Rows are one point carried round by a steady rotation, each followed by how many ticks it has turned.
The counts run from 0 to 33.
[130 167 134 120 109 161 123 120 176  94] | 5
[167 153 144  88  98 104  92 120 138 132] | 21
[177 130 145  88 110 102 117 108 151 129] | 26
[174 136 150  82 105  97 109 113 143 132] | 24
[124 141 131 113  97 152 151 124 182  95] | 0
[177 124 145  87 112  98 122 108 153 129] | 27
[141 177 144 108 108 135  80 122 148 115] | 14
[127 148 135 117 102 157 149 124 184  95] | 1
[182 119 148  97 117 102 129 102 160 130] | 29
[142 179 142 117 110 144  85 123 156 111] | 12
[136 181 143 119 111 149  88 126 159 108] | 11
[150 173 144  96 100 122  81 123 144 123] | 17
[183 120 144 103 124 104 134 101 159 124] | 30
[155 168 143  93 102 117  83 120 141 126] | 18
[180 116 141 116 130 111 135  95 173 125] | 33
[184 115 148 105 124 106 131 101 168 126] | 31
[138 180 142 113 111 139  83 121 155 114] | 13
[129 170 136 124 110 162 116 120 176  96] | 6
[132 178 143 121 112 154  92 120 161 104] | 10
[131 174 139 124 112 162 106 121 172 103] | 8
[126 153 132 117 105 160 140 122 181  97] | 2
[169 144 148  86 104 101 103 115 142 134] | 23
[173 132 149  85 109  96 115 114 147 131] | 25
[147 174 145 101 104 126  82 123 143 121] | 16
[132 175 141 120 110 159  98 122 166 103] | 9
[146 175 146 106 102 130  78 123 145 121] | 15
[160 163 143  91 100 112  85 121 139 129] | 19
[179 116 144 111 131 108 138  98 170 126] | 32
[125 155 134 120 107 164 138 121 183  94] | 3
[179 122 145  91 115 101 124 103 155 131] | 28
[129 159 136 123 108 161 129 122 184  97] | 4
[164 161 146  90 101 107  90 121 142 129] | 20
[167 148 147  85 103 104  99 116 137 131] | 22
